In the data rows, 50 means zero.
Here is a table of points, one per row:
[25 63 52 54 44 43 47 43 46 67 65 38 64 61 57 56 53 57 50 35 61 59 72 55 54 38 55 61 41 68 63 67 66
 30 72 55 59 61 47 71 48 63 45 31 49 55 20 62]
[67 48 35 34 31 40 49 31 27 57 42 50 58 51 65 56 78 44 59 45 42 53 65 41 34 78 26 75 28 59 35 27 46
 68 35 60 63 63 69 65 50 25 39 66 67 53 52 71]
[72 63 41 71 36 38 63 62 55 43 56 64 34 53 43 55 65 37 53 37 54 74 54 75 37 35 61 56 70 63 49 57 42
 75 55 54 32 44 58 64 38 64 49 50 35 64 55 53]
[48 62 42 33 53 54 31 58 40 51 43 38 46 78 61 38 61 51 66 69 55 26 42 70 50 57 64 21 40 60 25 22 68
 63 50 37 35 53 32 61 66 55 46 35 39 32 32 40]
[40 72 50 37 59 34 51 48 37 59 34 69 43 51 75 68 63 44 25 61 53 65 49 72 76 50 48 62 50 45 45 50 69
 59 39 51 55 43 48 49 38 63 39 29 30 50 60 42]
[32 53 45 63 67 47 69 31 52 25 29 58 53 41 35 45 39 41 29 73 44 36 45 56 48 40 22 38 49 57 52 46 44
 61 62 37 43 40 41 74 85 40 61 29 57 52 51 51]
[39 64 58 47 52 34 33 58 35 55 61 58 20 55 73 59 43 41 62 61 42 51 48 31 64 68 38 52 61 43 36 61 44
 66 64 52 59 40 38 46 62 53 66 39 48 64 63 40]
[26 65 36 68 42 67 28 60 59 73 32 53 38 26 35 38 69 35 52 58 51 51 40 27 35 58 62 43 45 65 76 31 57
 34 64 45 40 53 55 49 48 58 72 41 65 64 46 54]
[70 26 56 43 66 63 44 41 40 72 34 45 37 73 15 56 39 47 48 68 58 42 64 64 74 66 51 33 39 61 60 62 54
 25 43 47 23 52 63 34 47 47 39 42 70 48 63 69]
[32 53 53 49 45 35 61 41 44 44 44 47 52 63 44 47 63 58 21 42 43 50 73 42 28 44 44 50 66 45 72 35 32
 31 60 43 45 58 55 74 44 28 49 58 35 78 56 29]
[59 62 30 48 53 55 64 53 48 36 71 21 49 41 33 54 25 66 44 40 30 38 40 56 44 77 68 37 48 20 60 56 41
 54 45 76 57 60 71 39 60 54 47 18 26 48 49 78]
[20 36 69 70 57 60 37 74 32 37 66 36 52 54 32 72 33 27 52 30 55 48 50 42 56 39 35 46 73 34 38 30 27
 57 51 48 34 33 49 58 30 43 60 69 57 35 39 60]
[68 62 67 19 58 60 41 30 55 47 63 61 52 40 41 51 44 61 32 53 52 54 40 62 73 60 58 62 49 65 53 42 30
 60 52 77 33 53 27 71 70 74 62 61 56 65 33 28]
[63 67 59 59 54 39 50 66 63 30 53 46 35 53 45 53 67 54 54 55 32 70 68 71 52 41 57 57 64 61 57 39 53
 54 35 54 34 40 38 49 44 62 52 43 37 69 78 43]
[35 52 47 69 30 41 69 56 35 72 77 47 42 75 57 41 65 51 37 82 27 73 42 34 73 51 45 55 52 40 34 40 35
 37 43 56 46 36 34 33 47 34 47 34 56 56 44 37]
[62 54 56 34 32 60 41 55 43 34 41 20 36 47 29 33 34 44 73 21 63 61 42 60 53 30 38 72 44 39 28 42 44
 52 69 61 38 33 70 39 49 52 78 39 52 49 41 42]
[58 36 42 70 50 45 56 53 54 64 55 59 68 44 74 28 42 46 43 46 49 48 62 81 42 62 35 46 67 55 32 53 55
 36 64 75 38 40 68 32 42 62 51 49 77 50 35 23]
[42 76 63 42 61 25 61 73 28 23 66 34 48 19 43 33 56 64 50 44 80 29 50 59 71 72 69 36 52 47 63 57 41
 54 53 35 66 69 69 37 11 42 35 64 70 59 46 51]
[44 67 47 58 35 62 69 56 50 73 63 63 58 25 55 47 46 50 49 55 55 56 33 55 56 31 44 71 66 48 28 43 63
 48 64 49 42 63 26 46 40 53 52 36 67 59 78 83]
[58 25 58 53 67 52 68 74 29 39 47 47 53 41 50 55 74 43 30 39 40 52 33 65 42 51 56 60 35 32 47 36 79
 58 78 65 40 29 19 31 67 37 30 58 41 30 53 46]
[64 42 36 60 59 48 43 41 51 57 47 41 40 70 71 58 42 52 48 28 79 46 67 44 46 33 40 40 38 23 52 35 66
 32 36 33 62 58 28 12 52 47 47 68 44 63 55 64]
[56 18 49 39 66 42 34 59 60 73 75 31 45 32 50 40 44 57 32 28 57 37 57 67 23 52 54 61 32 86 55 65 36
 58 38 31 21 34 58 53 56 24 44 33 31 62 41 55]
[44 56 45 35 39 57 68 56 72 61 56 50 41 55 26 54 48 40 42 59 50 70 43 43 27 60 54 34 32 54 42 80 67
 46 57 71 63 41 44 49 23 57 63 58 65 67 55 38]
[52 70 49 61 56 59 46 73 62 64 29 64 59 39 71 76 35 57 44 71 59 24 57 44 25 49 58 54 24 34 43 42 44
 58 46 66 42 54 65 36 43 50 81 59 56 42 54 34]
[62 64 46 44 54 53 46 37 60 30 48 54 45 49 70 57 50 36 62 68 62 42 51 55 24 58 55 40 51 63 61 35 27
 26 59 29 44 31 33 41 58 33 59 34 49 47 42 48]
[34 33 42 20 60 63 40 28 43 29 47 64 46 42 34 63 59 57 23 58 48 52 50 44 41 33 45 58 48 75 23 53 32
 49 53 62 80 41 49 48 31 64 49 44 43 42 63 45]
[71 70 59 61 45 60 54 55 62 46 50 24 38 60 59 69 59 38 49 54 51 63 39 21 52 57 34 63 34 38 54 76 66
 35 37 27 55 37 60 66 68 46 36 62 69 37 44 39]
[54 45 26 60 60 64 67 61 54 44 32 32 11 40 59 40 44 67 64 40 54 34 59 45 76 30 33 32 50 69 43 56 44
 60 62 79 65 63 46 38 68 42 24 72 63 46 38 44]
[63 60 67 49 32 44 40 45 36 57 27 38 57 54 64 32 46 70 46 40 33 68 27 51 34 28 56 18 55 53 55 30 64
 57 24 50 42 43 70 49 58 44 37 64 69 55 55 71]
[25 52 38 59 51 38 46 55 63 50 45 30 54 80 56 66 56 32 37 69 60 59 52 57 50 32 72 57 62 69 54 55 57
 56 34 56 67 41 65 42 30 37 54 40 68 41 39 70]
[22 28 46 34 71 39 31 32 61 55 50 32 68 56 59 46 73 71 74 61 76 47 42 41 41 32 61 54 45 19 46 65 24
 44 49 82 49 47 52 65 69 48 44 52 72 63 81 54]
[64 69 53 52 73 31 44 31 36 70 51 45 71 56 54 32 50 77 69 61 36 56 35 53 55 32 34 55 40 50 51 52 67
 29 68 52 56 54 66 68 37 40 55 59 33 43 68 41]
[57 68 45 72 70 42 53 43 63 36 81 76 55 76 23 31 41 51 50 59 42 19 50 28 34 42 72 67 51 55 31 47 54
 48 33 38 32 64 67 33 59 33 40 66 44 42 41 64]
[56 50 60 45 50 54 65 35 63 17 55 58 63 53 56 57 64 57 57 52 37 61 71 51 26 68 56 49 49 62 49 90 44
 49 66 28 33 54 46 37 56 48 70 62 46 65 35 62]
[53 57 48 37 59 66 81 63 30 52 74 42 55 36 69 76 43 69 56 64 50 44 68 46 55 34 43 34 40 42 74 57 47
 61 32 57 34 35 64 45 58 52 59 55 49 28 41 58]
[51 30 32 55 66 79 47 61 40 64 45 40 60 79 44 40 58 52 63 47 48 42 56 65 34 73 52 67 59 35 51 61 54
 61 51 35 63 59 66 75 64 82 38 66 52 48 57 40]
[49 27 33 42 40 39 50 67 50 34 58 69 20 35 58 43 38 65 69 56 70 80 46 64 53 67 41 49 45 42 42 47 67
 51 22 50 21 70 36 81 47 58 44 55 51 31 28 63]
[55 45 27 42 60 44 40 77 78 54 36 43 67 43 26 35 44 61 51 59 65 47 65 48 71 70 40 58 42 35 55 59 46
 50 52 32 61 21 53 48 65 56 41 42 59 44 54 56]
[47 39 63 69 77 61 71 47 75 46 56 33 62 37 48 55 55 47 49 61 57 85 37 24 57 58 34 55 60 82 39 27 37
 58 51 56 55 61 61 33 36 55 67 38 23 36 68 30]
[64 73 27 47 65 70 38 41 23 47 35 69 65 58 35 48 39 42 51 33 61 60 65 22 64 57 67 46 46 51 64 57 73
 76 47 49 32 52 40 64 47 17 49 41 52 45 53 43]
[46 31 61 39 67 45 66 63 47 45 20 58 46 44 48 51 72 47 33 29 46 44 44 36 75 45 60 65 77 35 33 51 52
 45 48 44 40 54 70 32 74 65 68 38 59 63 44 63]
[44 52 56 32 68 58 77 52 47 65 40 54 20 39 68 36 26 42 54 35 48 34 55 28 44 45 60 67 77 46 71 38 38
 37 30 67 52 29 51 46 45 57 50 37 49 43 32 41]
[45 33 56 63 36 30 49 61 73 64 48 64 44 52 48 68 44 37 55 25 52 68 52 59 53 44 48 35 29 37 41 28 48
 56 49 53 70 68 74 66 75 28 54 22 58 65 41 29]
[57 42 36 46 29 40 37 40 36 62 32 26 44 45 56 38 36 72 39 38 36 42 59 62 55 65 62 43 55 58 35 49 57
 33 45 33 62 60 29 70 44 51 91 69 51 38 50 57]
[31 51 42 32 29 44 48 34 64 55 32 55 47 47 62 35 15 41 44 69 36 77 61 37 51 58 63 52 36 41 56 49 23
 50 77 32 38 59 66 50 53 46 22 71 45 39 66 59]
[49 55 75 41 39 44 40 54 41 50 34 35 65 37 43 29 35  2 58 81 55 57 71 74 41 46 56 65 52 60 65 62 61
 39 34 72 62 74 56 33 70 39 38 61 44 40 46 51]
[72 42 63 53 69 54 51 46 63 64 65 35 40 33 25 77 49 36 42 71 31 40 52 65 58 29 44 57 55 19 38 39 45
 66 65 21 56 55 34 57 30 55 41 59 48 71 26 32]
[60 28 46 44 56 57 38 79 46 36 39 67 76 61 55 44 26 62 66 55 24 44 48 28 44 41 35 52 38 60 61 49 40
 51 43 47 70 48 46 48 25 58 44 34 54 85 45 37]
[55 53 67 47 29 65 30 57 46 34 48 62 52 71 62 63 56 65 48 30 42 49 50 35 52 51 36 47 49 39 34 67 54
 46 66 58 32 77 53 31 40 59 18 29 56 37 61 38]
[30 68 52 38 30 54 59 29 61 48 75 51 70 35 21 64 47 62 66 26 43 51 84 65 50 56 61 41 47 61 48 27 72
 32 41 40 62 45 41 35 60 51 42 60 70 31 49 47]
[53 52 40 45 61 93 54 62 48 43 68 50 66 59 60 41 38 42 42 40 68 72 39 68 63 58 72 38 36 59 50 53 35
 40 43 29 63 56 64 69 69 40 39 68 42 72 49 41]
[27 63 51 41 62 65 58 15 63 50 67 44 50 50 50 27 46 23 43 49 42 36 40 61 52 60 14 39 57 37 65 42 47
 79 50 48 42 42 43 32 39 67 56 52 51 68 49 67]
[32 42 70 55 24 73 70 27 65 44  8 60 53 47 42 61 58 58 67 55 58 24 29 63 65 55 58 62 36 35 38 49 60
 56 48 56 35 31 48 65 18 46 50 50 24 65 29 47]
[39 41 63 75 67 57 59 47 18 43 60 77 35 45 48 64 55 40 60 50 38 53 49 76 46 44 38 49 34 51 41 49 44
 21 46 65 78 43 50 64 45 62 58 42 47 52 67 75]
[67 61 62 32 40 52 46 54 74 63 67 52 50 62 71 57 50 35 49 54 56 48 48 63 48 56 51 46 86 63 36 60 52
 44 57 44 80 30 44 69 42 22 52 46 68 38 69 69]
These points spread out most along one direction. Take the direction at right angles to it along which they spread out most. Go by this last direction. For each point below, how far along it does it lie, from 0 to 99? The average is 50, and the first point in the table lies past the average. One standard deviation of the points above along it is 16.
[57 55 68 89 41 26 47 28 44 57 36 55 63 69 56 68 27 70 63 34 55 57 37 52 51 62 78 65 43 64 73 39 43
 65 64 46 60 54 23 34 52 59 45 55 68 34 46 55] 61
[39 44 63 26 32 32 80 77 66 61 65 59 44 85 42 54 51 58 44 31 55 28 38 50 37 44 36 50 66 58 73 49 60
 52 54 39 46 74 44 63 51 43 54 59 45 34 66 33] 54
[53 44 57 85 57 69 40 33 45 51 34 38 53 27 62 29 44 63 55 41 63 52 75 36 43 55 57 32 63 30 40 76 54
 58 29 41 67 66 20 66 34 40 40 30 54 37 40 36] 47
[72 42 59 30 45 55 66 67 34 59 54 60 54 53 42 29 58 55 52 55 68 51 71 25 54 35 55 38 27 40 56 65 23
 75 39 53 64 49 30 40 52 63 69 56 26 44 36 76] 33
[44 65 57 64 29 30 34 65 25 59 44 52 52 45 44 51 37 49 33 51 82 51 32 37 34 49 41 55 49 66 30 80 56
 46 31 57 57 39 58 33 72 75 45 57 40 61 57 24] 58
[26 58 56 62 42 35 52 65 66 45 44 51 58 36 62 64 57 34 60 24 20 26 47 30 64 41 51 57 35 70 43 55 44
 59 47 53 34 61 31 71 51 53 42 56 37 59 72 59] 55
[67 23 58 63 25 42 46 39 65 28 73 49 52 43 66 50 47 39 33 68 55 28 60 16 68 49 58 45 60 42 46 33 89
 55 68 67 43 30 64 72 47 68 54 58 33 64 64 51] 51
[72 32 41 42 56 27 54 29 37 55 43 37 58 51 54 49 69 27 68 50 51 53 33 32 30 36 58 39 37 49 35 41 51
 38 46 26 57 60 57 66 41 75 50 34 66 32 59 47] 67
[49 20 34 56  5 67 47 38 38 38 60 55 47 32 34 71 55 61 61 72 51 29 29 58 60 40 47 67 64 53 81 47 54
 60 52 37 46 59 44 30 72 45 61 41 48 56 62 31] 40
[54 56 27 34 45 31 42 39 52 72 35 62 68 45 45 69 64 33 70 52 40 53 41 39 56 66 58 18 89 52 53 59 22
 36 50 52 37 41 58 32 60 41 32 73 25 37 51 54] 57
[69 70 39 67 44 60 36 51 78 37 40 58 57 57 37 39 80 48 25 40 43 44 40 65 50 61 31 54 49 39 72 40 24
 25 54 66 51 60 29 63 39 56 49 46 47 32 41 77] 54
[34 54 64 38 66 46 33 44 57 56 46 62 52 44 38 63 45 80 56 69 55 72 42 40 30 56 51 56 74 57 62 48 80
 50 63 54 74 60 62 33 67 44 39 67 26 66 27 71] 59
[54 39 68 68 46 54 23 49 53 48 66 80 24 41 47 18 75 60 41 38 29 37 45 58 58 43 49 51 47 40 66 53 43
 67 57 40 52 38 83 38 50 53 49 54 41 24 61 36] 39
[50 33 23 39 67 36 33 34 47 32 65 54 50 55 68 42 41 47 60 34 26 57 33 60 68 49 48 42 42 42 70 66 71
 42 40 52 57 62 33 36 23 47 77 67 54 41 41 28] 48
